128 stands for zero in the data rows.
Some points, one per row:
[224 149  61 172 142 176 112 106 213 141 103]
[195 142 129 185 103 106 187 183 134 135  78]
[135 117  81 129 163 133 126  91 163  77 134]
[ 55 115 142  98 155 125  61  93 131 119 134]
[106 127 109 157 117  89 157 143 103  67 140]
[ 95 135 148 125 104 106 143 155 103 114 119]
[127 129 137 144 104 132 117 182 129 150 143]
[202 151  64 123 158 199  81  90 212 139 105]
[173 136  83 117 185 205 111  75 200 141 111]
[179 142 191 129  82 115 142 202 114 200  97]
[158 152 150  82 169 189  64 127 200 203 112]
[ 48 111 169  78 163 125  73  99 116 124 166]
[148 156 104 148 147 147 141 123 161 121  77]
[102 134  57 143 189 174 123  88 219  69  27]
[128 126 167  99 109 123 139 188 127 161 140]
[241 139 104 159  48 119 178 213 143 131 122]
[189 139  99 100 174 179 120 103 194 165 138]
[ 47 109 165 105 144 122 108 119 101 134 126]
[127 140 204  98  79 109 136 220 105 175 111]
[142 116 102  94 175 179  73 104 203 120 130]
[171 149 185 118  76  88 152 202  78 189 154]
[ 45 112 115  75 179 183  56  67 149 121  99]
[ 17 131 129  96 167 130  51  74 102 104 137]
[128 137 108 148 155 113 129 101 132 119 117]
[ 88 113 141 166  66  46 190 157  33  93 125]
[167 138 158 132  99 110 172 184 113 131 125]
[ 50 100 126 109 112 113 129 103  56  59 164]
[156 147 158 136 116 121 150 180 113 166 166]
[ 93 149 118 134 160 102 121  72  93  54  98]
[134 150 199 116 118 107 114 172 116 181 109]
[167 139 103 126 183 169 101 123 219 136  60]
[138 111 135  96  97 138 120 160 132 190 179]
[137 138 114 119 179 171 118  81 151 119 118]
[128 135 155 128 112  87 138 128  81 126 149]
[101 137 104 149 143 113 174  65  80  39 102]
[ 57 115 121  99 166 136  91  59 123  91 140]
[138 100 189  97 108  98 164 220 113 201 191]
[118 105 138 131 128  96 153 105 127  71 121]
[144 129 188  88 119 126 106 212 144 214 178]
[144 126 115  95 128 165  75 146 181 166 154]
[ 13 108 136  96 131 106 101  96  66  88 146]
[151  96 172 123  38  98 138 205 105 156 167]
[100 110 139 166 132  91 154 115 116 119 100]
[ 78 127 143 135 165 109 146 114  99 114 153]
[136 128 156  71 121 123  92 171 151 174 165]
[185 105  68 183 107 127 161 183 188 118 140]
[195 124 100 137 146 168 171 163 203 144  93]
[159 128 126  97 120 177  83 150 160 171 180]
[181 121  85 154 140 139 184 109 159  81 116]
[105 141 164  62 138 152  68 156 121 184 207]
[124 134 112 196  86  63 190 165  96  53 110]
[214 112  44 177 137 180 136  61 172 103 152]
[ 37 128 188 122 116  75 139 114  18 113 138]
[ 62 125 127 133 114  89 100 111  91  99 116]
[151 138 109 135 164 149 130  93 148 164 151]
[ 65 118  94 143 161 123 101  45 101  60 137]
[ 72 104  66 148 122 115 171  71 107  25  90]
[134 152 199 119 114 125 116 208 108 223 150]
[206 141 150 118 133 133 149 154 136 161 151]
[121 118 134 102 118 146 146 154 122 166 148]
[ 56 134 149  88 140 135  94  99  85 133 168]
[ 74 105 185  78 109 123 118 183 110 178 148]
[ 78 115  94 163 125  89 174 127 112  63 101]
[ 33 136 121 148 122  96 136 106  61  78 113]
[178 173  81 173 143 138 153 122 149 123  74]
[ 54  94  95 100 163 137  73  56 125  87 183]
[135 108  97 162 107 122 143 132 160 122 112]
[ 78 132  98 128 190 131  92  50 116 102 154]
[126 113 125 107 141 153  93 113 141 134 142]
[ 91 101 143 126 104 113 118  83  47 115 203]
[192 146  79 165 122 130 179 142 156 106  93]
[185 141 105 113 170 193  98 130 202 203 158]
[129 132 146 136  72 108 175 168 112  88  50]
[137 133 120 130 160 140 126  95 132 165 158]
[150 111 194 126  92  62 188 152  19 146 228]
[156 156 143  93 178 198  83 146 204 220 120]
[ 40 125 114 127 171 144  71  43 109 107 129]
[117 121 167 136  77  73 127 168  64 148 172]
[ 66 116 161 105 159  87  80 119  92 133 209]
[103 139 204 142 116  76 131 153 105 150  97]
[ 68 116 149 152  93  63 148 147  68  87 121]
[214 149 120 159 111 106 158 158 132 106 147]
[153 128 141  83 114 186 104 146 130 220 216]
[ 57 106 170  92 143 110  81 161 122 154 183]
[145 135 151 136  93 130 138 184 106 159 140]
[186 114  74 137 136 175 137 124 217 146 115]
[134 108 133 113 133 121 128 124 114  93 157]
[158 134  28 151 145 195 123  65 170 106 161]
[133 126 219 102  80  65 131 218  76 195 175]
[126 145 161 138  84  93 171 163  53 138 148]
[150 146 134 192  78  84 180 210 110 127 109]
[ 90 119  59 144 154 144 129  58 146  65  75]
[142 144  59 140 156 150 106  76 153  86 143]
[153 132  69 168 119 133 159 124 128 109 124]
[123 121  72 181 102  80 206  86  54   1  98]
[ 48 151 114 145 200 147 110  47 104  89 124]
[169 138 154 115 134 142 123 118 133 134 129]
[118 130  63 166 153 121 117  65 133  83 121]
[154 111 112 187  88  88 211 168 112  85 101]
[ 75 129 137 114 111 135 126 155 101 155 156]
[ 94 118 111 167  97  71 173 130  89  58  97]
[127 142  97 182  94  66 201 124  66  39  92]
[156 124  80 124 161 155  53  67 202 120 120]
[116 152 181  72 136 123  94 146 105 158 160]
[157 158 126 155 120 125 137 137 137 113  79]
[196 126  84 158  73 133 173 200 152 138 130]
[135 111 157  86 100 137 107 131  86 149 160]
[142 150 168 134  94  75 131 178  91 136 165]
[ 89 147 110 145 173 139  92 101 143 126 117]
[220 160 155 139  67 116 143 179 129 153  73]
[132 131  89 219  91  77 229  99  44  12 108]
[ 88 129 192 112  74  73 146 206  60 149 175]
[175 129  69 163 187 171 155 125 209 119 107]
[129 127 108 131 146 140 118  51 121  89  99]
[ 93 126 105 121 155 134 116  77 117 107 133]
[177 164 112 186  71  73 189 153  66  63 123]
[207 139 184 115 106 135 151 182 130 171 122]
[ 31 124 147 156 135  78 155 102  47  92 119]
[153 131 128 165 114  98 182 178 108 122 167]
[ 77 110  79 143 200 147  95  58 154  89 162]
[228 123  58 150 165 203 117 100 238 142 104]
[115 109 109 146 107 131 168 107 100  96 147]
[199 134 161 126 101 126 130 192 141 223 155]
[199 155 128 107 135 189  70 146 211 186 117]
[131 122 122 136 106 108 125 129 113 113 139]
[121 145 105 155 145  93 151  84  86  73 127]
[135 133  96 148 142 125 108 102 132 129 135]
[101 132 186 122 111  78 142 167  71 142 157]
[152 126 170 125 101 101 156 174  91 158 151]
[153 120 120 120 109 147 159 157 137 159 136]
[166 139 110 188 139 113 184 121 156  84  66]
[103  97  78 163 123 114 146 109 118  43 116]
[ 49 125 136  91 156 140  38  44 115 137 116]
[ 92 129 179 119 104  85 163 157  94 124  89]
[108 112 163  68 132 138  72 141 112 194 221]
[149 130 138 108 109 157  96 156 151 186 129]
[110 132 182  81 151 126  81 135 117 156 179]
[ 67 123 144 172  64  61 162 147  66  61  57]
[137 150 123 164 127 107 151 163 137 118  85]
[223 115  77 126 133 176 107 121 220 150 118]
[249 131  93 188  67 110 186 194 158 123 134]
[141 119 113  89 165 203  77 107 208 205  99]
[134 128  57 183 144 127 145  65 131  53 103]
[180 132  82  98 167 213 103  75 183 138 152]
[ 24 111 161  62 157 136  55  36  94 129 138]
[198 151  97 115 177 200  72 113 213 181  98]
[ 27 111 136  83 144 128  46  61 106 115 139]
[ 98 151  60 176 182 139 146  72 135  38  68]
[133 126  88 131 152 142 122 107 170  90 104]
[224 151  86 145 163 180 128 103 228 164  68]
[240 152 130 169 105 139 182 176 147 146 108]
[ 66 138 142  91 160 140  90 109 121 149 120]
[138 108  86 187  79  61 210 134  99   8  97]
[155 127  72 134 204 185 108  67 229 119  91]
[142 117  94 105 148 168  59 125 212 134 136]
[117 155 151 128 135 124 147 134  93 129 140]
[117 108  95 120 159 158  84  64 145  94 154]
[ 42 140 195  93 131  94 112  91  47 156 110]
[157 137 105 135 117 142 121 134 159 139 106]
[ 43 148 162  80 157 114  73  76  91 117 135]
[110 103 123 169 113  82 167 132 122  79  83]
[226  99  67 142  84 164 171 196 188 136 172]
[171 121 146 138  88 116 141 191 137 167 142]
[228 150  96 214  67 105 186 192 127 104 107]
[136 126 212  81  72  85 133 215  74 230 218]
[  0 110 151  75 172 135  67  75 129 131 120]
[119 119 149 145  92  99 177 180 104 102 114]
[ 75  91  69 148 178 132 105  49 189  52  72]
[171 154 129 128 122 153 130 137 128 156 134]
[168 144 164  90 138 145 114 173 158 208 166]
[ 44 110 141 107  88  91 119 160  54 116 178]
[118 136 118 113 154 136 118  79 106 104 161]
[ 95 116 116 159 115 112 160 132 140 103  68]
[130 129 140  53 152 182  61 141 174 228 203]
[129 114 104 123 152 165 112 149 195 161 115]
[ 77 119  95 124 176 142  78  30 125  99 138]
[224 144 102 165 128 164 128 138 186 129  90]
[ 85 120 149 122  94  78 131 144  43 109 164]
[ 31 126 116 123 190 115  85  50 109  82 118]
[110 157 214 108 125  83 123 152  85 146 102]
[ 21 142 123 119 192 119  61  54  99 116 118]
[ 34 145 166  89 156 111  80  81  77  88 131]
[ 74 112 158 105 155 116 103  82 100 104 139]
[ 80  97 122 101 160 140 111 104 140 129 180]
[162 122 115 144 130 175 135 143 160 142 145]
[107 154 150 105  93 117 126 125  30 124 191]
[149 140 172 113 111 145 112 188 146 205 113]
[ 95  76 205  86  77 113 147 159  82 180 139]
[  0  97 139 100 159 117  79  76  75  95 168]
[107  99 140 168  78  93 211 188  84 128 138]
[112 154 210 136 120  92 145 219 115 191 123]
[123 140 196 122  87  91 182 221  60 186 185]
[112  91 133  64 138 178  40 109 184 179 188]
[190 124 160 119  93 145 129 190 113 192 190]
[ 93 105 179 148  87  61 186 159  61 108 104]
[147 134 102 167 113 124 169 101 130  75  55]
[198 135  87 140 144 166 107 129 231 133  63]
[162 129 106 202 104  71 243 118  54  33 128]
[157 163  59 162 178 164 120  82 176 134  67]
[193 123  72 143 136 181  97 113 209 162 109]
[186 140  71 146 160 159 130 101 201 138  90]
[107 120  66 181 166 107 156  88 133  49 135]
[ 92 144 164 113 115  98 100 165  89 152 151]
[105 116  99 128 136 153 107 115 135 148 133]
[114 136 189  99 113 112 131 142  73 135 150]
[ 85 124  65 125 195 152  98   7 152  57  78]
[187 129  89 101 132 188 128 111 198 146  95]
[ 89 134 149 146 111  63 150 126  56 103 132]
[ 72 125 128 142 138  99 174  69  70  84 102]
[ 37  97 146  69 168 128  66  60 110 134 155]
[129 142  78 163 165 153 144  84 154  79  82]
[209 147  71 153 156 165 130 127 218 111  90]
[240 183 144 156  60 110 130 213 120 187 102]
[223 158  89 201  71  81 179 168 112 103 106]
[ 50 118 159 154 113  64 147 147  60  93 140]
[137 116 175  95 114 131 132 162 124 203 153]
[ 85 117 106 130 115 110 113 111 111  62 142]
[ 85  97  95 161 152 112 143  60 120  59 117]
[ 81 148 129 141 136 112 139 127 107  78  98]
40 more points follow, each with its number after it:
[131 112  44 176 122 109 165  92 127  55 127] 0
[188 131  70 132 163 201 126  81 205 131 119] 1
[255 147 102 146 104 134 116 166 198 157 142] 2
[132 117  58 185 122  88 183  71 112  21  94] 3
[ 91 123 141  91 150 155  72 141 174 156 115] 4
[155 141  61 194 124 115 184 100 125  35  78] 5
[149 120 126 168  79 100 206 182 113  81  94] 6
[ 91 142  56 190 153 117 128  99 150  65  98] 7
[158 158 116 122 124 161  98 152 179 158 106] 8
[111 149 123 134 159 133 111  92 103 113 160] 9
[ 93 117 135 119 127 128 109 110 115 114 124] 10
[ 66 104 156 105 157 103 114 101 108 123 128] 11
[ 54 146  98 111 198 143  91  23 108  79 133] 12
[139 103 114 129 136 125 118  95 144 136 145] 13
[169 113 105  84 168 192 122 132 205 173 153] 14
[ 60 142 212 114  98  51 137 148  29 123 114] 15
[ 93 113 102 171 121  68 157  92  97  57 108] 16
[156 104 105 156 119 124 139 134 145  80 110] 17
[204 108  95 115 141 190 122 136 211 155 130] 18
[108 158 199  87  94  95 132 174  45 156 156] 19
[ 68 131  94 131 165 130 113  44  89  63 140] 20
[ 77 103 137 117 131 128  97  66  66 119 204] 21
[159 110  97 189 116  69 212  83  62  49 175] 22
[103 117  74 140 148 131 115  83 124  52 126] 23
[225 155 121 156 109 144 157 150 163 169  67] 24
[159 129  84 123 167 181 139  92 187 142 106] 25
[ 69 108 171  61 149 119  94 131 109 153 177] 26
[127 116  56 187 137 120 155 111 160  59  89] 27
[198 152 135 147  97 120 151 211 152 177 113] 28
[212 171 144 168  97 108 197 206 126 124  99] 29
[106 146 120 124 135 140  77 126 155 128  79] 30
[169 135 158 105  64 111 132 205 101 162 168] 31
[ 78 125 106 129 176 144 113 100 132  86 141] 32
[105 118 101 123 115 134 127 137 147 103  88] 33
[114 146 152  79 163 192  53 124 181 190  73] 34
[ 84 104 137 130 138  80 136  90 111  78 126] 35
[144 112 178  97 103 130  97 156 107 161 180] 36
[168 144 132 148  99  94 136 143 105 139 141] 37
[ 96  98 200  53 128 146  77 148 132 220 193] 38
[172 113 125 149 127 123 160 128 151 102  97] 39
Which of these numbered points is nearest to each point below, ignoring the 3 directions in which the first points spread most? Its number follows each.
[152 118 146  76 142 156 104 156 173 183 154] > 26
[108 110 191  75 113 108 128 185 104 177 170] > 26
[ 62 160 194 139 106  39 171 157   0 100 155] > 12
[ 37 123 144  88 173 141 106  82  98 131 141] > 25
[ 82 119 143 124 112 117 125 127  61  87 170] > 23
[106 129  33 165 186 155 122   0 136   9  94] > 20
[161 111 108 155  77 118 159 189 148 105  96] > 33
[103 143 145 118 164 112 109  95  91 110 182] > 9
[173 135 133 105 110 180 109 168 187 217 107] > 33
[ 91 137 134 110 141 129  79  88 116 155 150] > 37
[127 136 135  86 182 189  70 148 229 180 101] > 4
[200 109 113 105 121 181  65 136 200 158 176] > 36
[123  99  74 142 142 143 138  85 148  59 123] > 18
[113 102 162  97 118 109 120 127 124 169 177] > 13
[175 152  89 133 145 179  76 128 222 150  54] > 30
[124 107  63 143 144 146 126  28 112  56 151] > 21
[187 147  47 182 149 166 109  78 194 100  96] > 37
[178 129  98 138 129 167 108 119 184 146  92] > 10
[136 168 205 121 115  88 130 170  96 150  95] > 15
[ 99 115 142 145  89  97 192 131  34 110 151] > 1
[155 132 140 107 177 158 100 121 208 181 106] > 11
[164 144  87 118 170 192  46 103 195 133 157] > 23
[ 85 115  96 151 151  91 115  83 132  69 127] > 16
[107 130  96 137 156 143 123  83 116 102 148] > 20
[ 90 125 140  83 111 119  81 135 105 130 167] > 31
[111 113  87 148 132 100 156 105 119  54 115] > 26
[ 66 131 111 114 198 135  78  49 114 114 165] > 9
[ 33 122 112 121 175 124 132  28  95  80 105] > 25
[161 107 227 101  71 111 123 222  88 245 204] > 13
[177 137 170 140 126 115 152 180 153 194 111] > 11
[165 150 189 135  92  94 166 185  74 180 143] > 12
[148 165 152  89 173 156  52 116 195 188  94] > 15
[106 129 173  63 168 179  97 135 150 216 144] > 25
[103 142  40 185 163 141 120  78 174  47  89] > 7
[111 114 194  68  87 138 113 199 110 194 164] > 6
[157 163 117 163 137 105 165 136 115 108 117] > 12
[148 152 170 132  73 109 136 198 101 161 117] > 8
[ 92 124 138 157 132  86 178 154  76  91 135] > 32
[107 145 176  84 118 129 130 131  58 123 155] > 19
[ 71 133 162 148  78  42 163 118  18  87 124] > 37
[217 117 115 145 108 150 165 161 190 187 124] > 38
[109 148 188  85 122 122 113 126  55 172 170] > 12
[101 134  80 145 141 130  83 109 165 106 100] > 7
[137 162 211 116  99  92 152 207  68 165 141] > 29
[127 103 159 133  89  78 163 143  91 132 165] > 13
[190 132 113 134 149 161 136 109 172 110 103] > 39
[219 137  70 145 140 168 115 161 243 150 103] > 27
[119 102 139  33 172 223  45 117 185 202 195] > 18
[137 140 145  70 156 144  28 122 172 185 193] > 2
[185 168  38 167 181 185 130  55 168  80 133] > 9
[107 123 144 141 141 109 162 160 105 124 144] > 32
[179 108  85 156 132 143 131 122 175  87 104] > 17
[203 156 106 139 146 175 121 112 190 171  77] > 24
[117 141 151  85 128 134  88 137 105 165 196] > 20
[ 88 134 126 136 103 107 132 127  54 118 160] > 20
[160 141 113 103 153 139  54 111 181 147 166] > 2
[ 55 106  87 127 170 146  83  61 150  77 117] > 27
[190 180  55 163 187 176 109  57 191  86  88] > 12
[179 118  98  82 156 221  92 124 245 164  97] > 6
[118 114  69 136 163 133 125  54 151  75 121] > 3
[147 135 105 170 108  93 188 128 105  52  97] > 5
[139 102 139 120 122 128 120 172 162 178 156] > 27
[ 73  96 127  87 171 153 122  82 136 119 167] > 14
[ 65 115 145  82 147 108  24  87 118 130 171] > 2
[158 128  99 105 172 178  71  80 202 125 130] > 36
[ 49 134 162  80 134 114  65 119 100 134 133] > 8
[120 146 140 195  98  65 197 142  40 112 116] > 12
[152 123 137  56 146 157  71 152 197 194 167] > 26
[104 106 157  58 145 142  80 132 157 159 168] > 26
[ 31 132 199  94 113  84  89 152  64 157 130] > 30
[116 102  89 167 127 101 135  87 120  29 106] > 17
[155 135 132 124 147 169 135 131 147 154 148] > 1
[ 78 107 159  69 189 159  66  86 175 180 135] > 11
[ 54  92 119  89 175 143  77  60 150 122 134] > 38
[ 70 112  79 141 158 134 121  85 135  96 112] > 27
[201 123  69 156 176 171 128  52 206 119 128] > 13
[175 127 221  76  74 122 139 207  85 231 203] > 1
[255 142 134 131 108 145 138 198 223 161 124] > 35
[ 79  84 203 100  84  87 147 158  53 170 184] > 38
[158 140  61 158 159 134 105  67 170  94 119] > 37
[133 153 170  90 117 135 124 153  85 172 124] > 19
[ 88 109  72 141 153 111 129  47 123  52 126] > 3
[129 125  73 175 121  98 106  97 136  62 146] > 2
[  8 104 138 104 167 104  66 102 108  95 169] > 27
[153 125  65 143 181 188 127  64 195  87 104] > 1
[166 112 107 137 157 147 134 108 176 108 103] > 39
[151 129 178  70 135 128  68 151 167 166 170] > 35
[152 112  52 159 139 149 140  35 126  51 136] > 21
[166 155 197 110 121 114 144 214 108 179 151] > 29
[106 144  43 166 172 150 131  13 116  23  99] > 20
[122 137  76 101 175 176 100  54 138  88 169] > 20
[ 87 145 197 115 111  97 108 173  87 129 105] > 30
[122 126  34 183 135 134 169  82 133  60 130] > 0
[241 143 102 150 103 167 166 120 164 164 101] > 1
[ 80 110 121 153 119  92 149  71  62  39 111] > 36
[104 120  99 160 118  88 162 144 110  80 133] > 27
[165 128 113 165 122 122 134 113 154 114 118] > 16
[150 130 156 134  92  95 100 173 118 152 176] > 2
[202 123 144 111  82 131 118 185 134 196 166] > 3
[112 104 161  46 156 163  72 134 179 186 174] > 26
[115 104 183  30 156 169  64 149 186 212 177] > 26
[143 142 144  95 153 156  87 128 151 149 150] > 5
[111 135 174  84 121 140  91 156 132 167 110] > 30
[156 151  71 155 154 123 107  94 179  85 130] > 2
[125 112 188 101  63 110 154 220  88 176 157] > 6
[105 110  82 181 142  93 169  76 125  36  69] > 11
[ 47 131 131 146 147  84 122  86  71  85 110] > 28
[ 97 119 160  63 174 175  69  59 126 189 172] > 1
[151 133 114 107 119 164 120 102 141 154 130] > 1
[ 66 100 155 101 114 112 135 160 116 128 137] > 6
[ 99 108 121 163  94  74 173 102  76  82 128] > 13
[112 155 166  84 175 149  99 120 129 159 135] > 29
[114 150 123 129 175 129 116 116 129 100 125] > 29
[ 85 114  86 173 114 117 147 110 122  50  73] > 33
[ 59 132 160  97 148 119  94 107  95 133 151] > 5
[168 152 128 156 141 111 191 142 121 135 144] > 12
[ 74 120 159 114 111 105 116 121  82 108 130] > 10
[167 128  83  95 162 162  85 120 217 144 137] > 26
[ 21  95 183  88 170 106 102 121  87 137 163] > 11
[160 112  90 139 125 146 144  73 115  92 155] > 21
[121 109 133 178  84  52 178 120  63  47 124] > 36
[ 85 158 200 121 121  99 144 185  50 153 125] > 29
[137 150 123 129 147 140 126 148 160 176 127] > 28
[115 138 119 188 106  55 190 132  79  41  52] > 15
[158 170 122 140 161 118 136  98 101  86 171] > 9
[ 60 130 189 129 117  82 187 168  30 129 146] > 25
[155 123  83 188 105  71 204 122 102  22 113] > 3
[114 141 158  85 166 176  48 165 185 231 160] > 7
[103 124 163  57 175 180  90 115 144 209 167] > 25
[ 72 127 161  78 155 114  58 109 140 171 171] > 16
[173 132  88 157 130 155 143 153 209 116  60] > 4
[115 125 157 129 126 111 158 164 120 152 118] > 11
[128 130 179 100 130 134 114 186 148 163  98] > 4
[201 139 127 186  88 100 236 176 100 130 106] > 25
[133 147 177  87 129 158  81 208 166 229 170] > 7
[157 135  43 169 145 136 138  20 112  36 132] > 21
[ 63  93 143 126 108  93 128 124  69  79 142] > 17
[136 108  84 206  61  83 205 150  76  74 117] > 0
[106 151 142 155 104  77 174 160  73 124 106] > 28
[ 58 131 131 154 126 110 141  68  68  87  89] > 24
[ 54 119 172  94 103 118 140 143  50 133 169] > 1
[100 122 117  87 156 138  71  93 154 152 136] > 16
[  0 122 129  79 187 138  54  47  84 116 148] > 5
[125 101 157  98 109 137 122 159 129 195 167] > 38
[ 78 117 105 113 158 136  79  69 118  83 136] > 23
[ 34 143 201 114 113  73 114 137  70  95  99] > 30
[ 57 121 158  91 148 163  87 126 160 150  52] > 34
[129 125  67 113 130 176 117  92 164  89 107] > 31
[183 138  95 163 119 118 177 138 127 108 126] > 20
[146 151  54 144 151 145 109  71 150  99 103] > 37
[170 133 102 139 137 124  98  70 163  95 119] > 2
[171 167 119 137 122 171 136 152 166 125  46] > 34
[243 140 124 138 105 132 136 174 203 133 122] > 35
[100 105 153 128 115 109 110 120  88 140 178] > 13
[132 127 171 141  59  83 173 182  79 133 120] > 10
[136 114 151  19 172 221  19  93 174 218 187] > 36
[ 83 106 159 152  87  64 176 119  29 103 144] > 13
[163 138  64 134 141 168 104  64 161 106 134] > 20
[100 119 129 117 144 124  94 128 152 125 140] > 27
[178 135 147 144 103 106 178 163 124 126 122] > 39
[132 131  55 171 167 135 130  67 147  61  89] > 5
[150 150 143 170  84  85 190 136  85 127  58] > 24
[201 153 129 161 135 150 151 130 130 172 158] > 9
[195 124 159 122  71 116 160 193 118 189 164] > 3
[135 111 179  53 179 180  83 123 217 235 129] > 11
[124 143  66 172 147 128 157  93 146  71  63] > 28
[127 109 200  41  87 151 110 189 106 217 186] > 18
[124 107 151  61 160 179  78 141 192 202 153] > 6
[217 116 171 111  58 136 164 215 129 193 166] > 18
[146 113 159 155  85 118 176 210 147 159  83] > 4
[ 95 103 136  86 163 160 129 103 143 136 165] > 14
[135 118 119 141 109 123 134 121 147 115 103] > 10
[143 129 140 114 150 147 117 106 140 112 118] > 39
[118 129 224  65 105 131  82 192 141 227  96] > 34
[246 150  83 152 179 185 166 101 213 130 105] > 12
[ 95 112 186  70  94 125  81 166 110 202 198] > 3
[113 153 176 151 102  53 209 166  32 116 164] > 12
[146 136 187 114 122 110 122 171 150 181  94] > 15
[201 142 152 131 110 106 134 169 120 139 173] > 2
[171 141 156  80 145 172  65 175 204 216 145] > 28
[103 107  75 152 171 125 131  48 145  37 100] > 35
[224 138 111 154  83 128 149 214 192 154  82] > 4
[ 76 132 177  78 112 114  82 154  81 179 183] > 5
[131 136 158  77 184 199 101 104 163 199 146] > 25
[141  97 179  98 101 122 163 211 121 209 197] > 14
[ 46 143 115 110 163 118 100  38  77  70  97] > 19
[191 138 165  94  94 143  83 170 121 193 176] > 36
[125 115 136 141  77  92 144 170  95  89 144] > 23
[119 160 132 116 141 166 102 129 151 124  65] > 34
[ 68 116 159  81 121 130  58 108 112 157 148] > 10
[154 126 148 143  98  83 137 177 132 137 134] > 16
[230 156  61 145 137 202 105 118 211 149  99] > 5
[207 110 112 153  66 100 160 155 108 119 182] > 21
[217 153 155 140  81 111 158 185 118 173 140] > 37
[178 163 114 161 115 119 191 171 120 146 112] > 12
[132  97 166  77 144 165 125 161 160 202 187] > 14
[133 102 159 112 136 141 120 131 144 169 147] > 38
[180 147  63 196 148 110 178  83 127  39 117] > 9
[235 163  96 158 105 146 158 159 162 160  61] > 24
[ 37 135 225  99 111 109 145 174  62 222 103] > 34
[ 83 123  99 145 161 113 194  81 105  46  89] > 25
[191 175  87 206 121  79 208 113  82  14 121] > 9
[128 130  75 145 129 161 123 105 170 123  81] > 33
[123 130 159  90 153 161 135 113 137 191 117] > 25
[ 52  99 119  93 151 120  99  52  75 101 189] > 21
[ 29  88 157 105 120  79 118  90  45  94 189] > 13
[112 110 154 140 126 102 152 134 118 123 101] > 11
[198 131  99 169 121 123 204 155 145  95 110] > 26
[ 98 131 146  63 154 168  56 118 149 201 167] > 5
[125 117  70 158 160 133 138  55 160  48  91] > 35
[204 155 186  99  89 146 170 205  96 175 145] > 19
[123  98  99 134 116 124 131 110 120  94 166] > 0
[ 60 118 162 105 117 100 121 132  45 126 155] > 5
[236 136  57 134 166 197 100 123 255 162 105] > 16
[ 76 115 114 129 151 118 152 106 119  69 105] > 6
[166 127  56 139 157 177 114  79 215 103  76] > 10
[ 66 113 169 101 140 108 120 113  83 135 175] > 1
[100 131 217  93  84  89 146 150  22 165 138] > 24
[192 159 114 167  83 129 162 178 147 134  76] > 8
[215 137  84 136 146 182 117 148 254 137  81] > 4
[129 132 158 144  49  99 169 195  81 155 102] > 33
[ 94 113 190  95  79 105 143 184  48 160 208] > 1
[202 163 190 133  81 119 174 231 125 186  75] > 34
[194 150 139  80 126 172  89 139 149 211 203] > 20
[112 115 158  48 190 188  76 102 180 211 160] > 25
[116 135  97 170  98  87 140  88  57  60 159] > 21
[203 155 177 132  95 113 189 236 134 168 130] > 29
[126 134 104 182 114  82 169 117  77  59  93] > 5
[ 58 145 183 147  94  64 146 135   0 116 144] > 12
[170 124 138 153  94 121 187 177 139 129  87] > 6
[142 143 134 136 106 112 178 166  98 167 141] > 25
[147 118  58 190 169 127 172  54 155  54 100] > 13
[142 134  95 166  98 113 191  96  61  45 127] > 20
[138 137 142  89 152 186  94 132 164 197 166] > 1
[184 158 171 155 111 110 180 206 119 169 107] > 29
[124 141 137 117 152 133  86 132 121 176 181] > 9
[104 115 126 162  81  50 164 154  44  51 173] > 23
[193 140  74 151 159 155 124  56 164 101  96] > 37
[ 64 113  69 171 177 123 141  87 123  52 147] > 32
[132 131  62 170 146 105 139  96 123  96 163] > 0
[204  79 116 135  96 167 178 148 192 168  99] > 38
[ 11 119 198 103 119  70 129 147  45 114 125] > 4
[ 98 121 155 142  75  78 137 145  32 132 185] > 21
[121 146 211  77 129 127 100 167 130 210 117] > 15
[237 151 118 190  79 112 184 226 156 140  86] > 28
[187 141  59 143 184 181 133  98 236 100  92] > 26
[203 107 116 137  80 138 160 163 144 130 161] > 36
[146 105  57 133 147 169 112  60 179  74 136] > 36
[ 99 113 146  70 181 166  44  72 170 152 144] > 39
[134 109 141 109 110 112 140 154 136 121 140] > 26
[ 80  86 161 108  84  98 152 153  57 130 174] > 18
[138 140 102 135 175 160 110 109 195 156  94] > 28
[115 143 130 112 148 130 125 130 106 117 163] > 20
[128 141 108 165 132 109 153 123 113  97 156] > 9
[118 134 175 111 108  81  99 104  86 121 148] > 37
[160 117 176 111  72  81 128 183 100 173 169] > 3
[224 160 140 158  78 134 143 191 151 145  95] > 8
[154 130 194  86  98 148 113 185 146 192 105] > 34
[130 139  54 180 178 147 165  84 157  70 121] > 32
[161 155 141 127 137 146 119 120 115 143 130] > 12
